x = [ 37 -18 -30 -48]
x[0] -> 37
x[3] -> -48
x[2] -> -30

B =
[[4 4 5 6 4 4 6 5 5]
 [4 5 4 5 5 5 5 5 4]
 [3 5 4 7 3 1 5 6 3]
 [3 4 4 6 3 2 5 6 4]
 [4 4 4 7 4 4 6 6 5]
 [4 4 4 6 5 4 6 5 4]
 [5 4 5 6 5 4 6 6 5]
 [4 5 4 6 3 1 5 6 3]]
Indices start at 0.
(0, 0): 4
(1, 0): 4
(2, 5): 1
(7, 2): 4
(3, 4): 3
(1, 1): 5
(0, 2): 5
(5, 6): 6
(1, 3): 5
(1, 8): 4
(4, 7): 6
(5, 4): 5
(6, 6): 6
(1, 6): 5
(2, 0): 3
(3, 3): 6
(0, 3): 6
(3, 6): 5
(3, 0): 3
(5, 3): 6
(3, 7): 6
(6, 7): 6
(7, 3): 6
(0, 8): 5
(3, 1): 4
(6, 1): 4

arr =
[[-16  -8  38 -11  75 -30 -13  50]
 [ 11 -14  10  12 -14 -31   1  25]
 [-80  20  17 -35  27 -15 -36   5]
 [ 45  23 -33  31  -6  36  30 -19]
 [ 27  25 -78  67  -3 -29 -10  52]
 [ -6 -67  24   2   8 -40 -33  22]
 [-17  51 -65  14 -38  13   8  -7]
 [-15 -15  29  -7  16 -11  17  13]
 [ 51  -8 -69  87 -65 -26 -14  34]]
Indices start at 0.
(0, 0)	-16
(6, 2)	-65
(7, 6)	17
(4, 4)	-3
(2, 5)	-15
(7, 4)	16
(6, 5)	13
(3, 5)	36
(3, 4)	-6
(2, 4)	27
(1, 1)	-14
(7, 1)	-15
(6, 3)	14
(6, 4)	-38
(1, 0)	11
(1, 4)	-14
(8, 6)	-14
(0, 1)	-8
(8, 1)	-8
(0, 6)	-13
(0, 5)	-30
(4, 3)	67
(4, 7)	52
(5, 6)	-33
(7, 5)	-11
(2, 1)	20
(2, 0)	-80
(4, 6)	-10
(5, 3)	2

X =
array([[ 1.25,  0.68, -1.82,  0.25,  0.49, -0.59, -1.01],
       [ 1.54,  1.76, -0.77, -0.72,  2.06, -0.83,  0.51],
       [ 1.10,  1.47, -1.11, -0.22,  1.82, -0.82, -1.93]])
Rows and columns are counted from 0.
row 0 col 0 = 1.25
row 0 col 4 = 0.49
row 2 col 4 = 1.82
row 0 col 3 = 0.25
row 2 col 6 = -1.93
row 0 col 6 = -1.01
row 1 col 1 = 1.76
row 0 col 5 = -0.59
row 2 col 0 = 1.10
row 1 col 4 = 2.06
row 1 col 3 = -0.72
row 2 col 5 = -0.82
row 0 col 2 = -1.82
row 1 col 6 = 0.51
row 1 col 0 = 1.54
row 0 col 1 = 0.68
row 2 col 2 = -1.11

data =
[[567 753 404 294 574 719 505 400 427 614 230]
 [552 466 613 563 595 610 618 696 553 681 589]
 [628 559 576 571 612 448 637 555 594 478 566]
 [521 450 623 579 552 638 627 734 570 687 697]
 [653 616 648 614 635 435 610 574 677 505 558]
 [479 605 480 446 476 601 422 491 477 583 447]
 [680 635 664 682 663 462 630 585 678 523 586]
 [512 386 632 835 517 556 546 693 609 579 921]
 [416 550 428 527 428 710 406 462 442 574 582]
 [554 473 637 722 575 638 594 699 591 675 745]]
data[0, 0] = 567
data[4, 0] = 653
data[1, 0] = 552
data[7, 3] = 835
data[:, 5] = [719, 610, 448, 638, 435, 601, 462, 556, 710, 638]
data[5, 3] = 446
data[9, 0] = 554
data[1, 6] = 618
data[2] = [628, 559, 576, 571, 612, 448, 637, 555, 594, 478, 566]
data[7] = [512, 386, 632, 835, 517, 556, 546, 693, 609, 579, 921]
data[9, 10] = 745
data[2, 7] = 555
data[0] = [567, 753, 404, 294, 574, 719, 505, 400, 427, 614, 230]
data[9, 3] = 722
data[6] = [680, 635, 664, 682, 663, 462, 630, 585, 678, 523, 586]
data[3, 7] = 734
data[4, 9] = 505
data[5, 8] = 477
data[5, 6] = 422
data[:, 2] = [404, 613, 576, 623, 648, 480, 664, 632, 428, 637]
data[7, 2] = 632
data[0, 10] = 230
data[:, 9] = [614, 681, 478, 687, 505, 583, 523, 579, 574, 675]
data[3, 10] = 697
data[7, 4] = 517
data[9, 2] = 637
data[8, 4] = 428
data[5, 5] = 601
data[:, 0] = [567, 552, 628, 521, 653, 479, 680, 512, 416, 554]
data[:, 3] = [294, 563, 571, 579, 614, 446, 682, 835, 527, 722]
data[9, 9] = 675
data[8, 2] = 428
data[1, 8] = 553

W =
[[ 61  52 -15 -21  -6  79  12  -1]
 [-39  62  -1 -74 -25  69   2  31]
 [ 38  76  -5  65 -16 -62  22   3]]
Indices start at 0.
(0, 0) = 61
(2, 6) = 22
(0, 4) = -6
(1, 7) = 31
(2, 7) = 3
(2, 5) = -62
(0, 7) = -1
(2, 2) = -5
(2, 3) = 65
